Questions about the row below.
1) Report the entry just right of 115.
2) Report the smallest entry.
[123 147 153 112 115 120 107 108 116 117 139 130 122]
1) 120
2) 107

[[132 122 123 129 133]
 [134 106 106 126 148]
 [131 125 125 128 131]
 [128 124 124 131 127]
 [128 130 130 129 123]
 [123 116 116 125 144]
 [125 119 120 129 134]
 [127 121 120 126 139]
 [129 112 113 127 140]
 [128 129 130 129 123]
 [129 127 126 128 128]
 [131 136 135 129 121]
 [122 130 129 127 136]
 [126 136 136 129 121]
 [125 134 133 128 127]
 [133 105 105 125 148]]
Rows and columns are numbered from 0.
The entry at row 2, column 2 is 125
What is the entry in the top-left corner? 132
The entry in the bottom-left corner is 133
What is the entry in row 1 and column 0? 134
The entry in the bottom-right corner -> 148
What is the entry at row 0, column 2? 123
What is the entry in the top-right corner? 133
The entry at row 2, column 1 is 125
What is the entry at row 2, column 0? 131
The entry at row 0, column 1 -> 122
What is the entry in row 1 and column 1? 106

arr =
140,115,149,108
120,141,111,112
142,111,140,107
134,134,128,104
Indices start at 0.
The entry in row 1 and column 0 -> 120
The top entry of the column that holds the smallest entry -> 108
Report the entry in row 2 and column 0.
Answer: 142
Report the entry directly above the smallest entry.
Answer: 107
The entry in row 0 and column 0: 140

W =
array([[141, 119, 140, 122, 137, 122, 132],
       [148, 118, 148, 124, 144, 122, 133],
       [150, 117, 149, 123, 145, 121, 134],
       [144, 119, 143, 122, 140, 122, 133],
       [144, 123, 146, 131, 143, 128, 130],
       [111, 150, 111, 141, 116, 144, 131],
       [142, 126, 143, 134, 142, 130, 129],
       [124, 136, 124, 136, 127, 135, 127],
       [151, 116, 151, 124, 146, 122, 134],
       [134, 131, 136, 136, 136, 133, 128],
       [112, 150, 112, 142, 117, 145, 131],
       [130, 134, 131, 137, 132, 133, 126]])
Counting starts at 0.
The entry at row 2, column 0 -> 150
The top-right entry: 132
Find the entry in the top-left corner.
141
The entry in row 1 and column 0 is 148
Find the entry in row 2 and column 2.
149
Find the entry in the bottom-left corner.
130
The entry in row 0 and column 2 -> 140
The entry in row 0 and column 1 is 119
The entry in row 2 and column 1: 117
The entry in the bottom-right corner: 126
The entry directly above 135 is 130

Read these off the matrix that follows. Counting starts at 0.
1) Find the entry in row 2 and column 0.
2) Find the entry in row 0 and column 2.
3) Find the entry in row 1 and column 0.
4) Find the entry directly below 131.
5) Find the entry at row 0, column 0.
6) Find the bottom-left entry.
7) Find the entry in the top-right corner.
8) Find the entry directly above the smallest entry.
[[134 125 107 129]
 [134 125 107 128]
 [136 124 113 131]
 [136 125 109 128]
 [137 121 109 130]
 [139 121 105 129]
 [137 125 108 125]
 [139 127 112 126]
 [138 128 111 124]
 [138 121 105 124]
 [138 127 108 125]
 [139 125 109 123]
 [135 119 103 127]
 [139 129 112 124]
 [137 125 109 127]]
1) 136
2) 107
3) 134
4) 128
5) 134
6) 137
7) 129
8) 109

Read these off the grid that follows. Counting starts at 0.
1) Report the entry in row 0 and column 0.
2) Report the entry in row 0 and column 2.
3) Report the entry in row 0 and column 1.
4) Report the entry directly below the centre entry.
5) Report the top entry of the column that holds the largest entry.
6) Report the entry just right of 111.
7) Report the entry at the centre.
8) Report the entry at row 2, column 0.
[[121 155 123 120 127 140 123 119 133 124 108]
 [136 122 149 133 141 110 143 133 118 124 151]
 [128 148 116 131 125 156 122 131 146 140 113]
 [124 154 119 125 126 149 122 124 140 132 108]
 [137 120 149 134 140 111 143 134 120 125 151]]
1) 121
2) 123
3) 155
4) 149
5) 140
6) 143
7) 156
8) 128
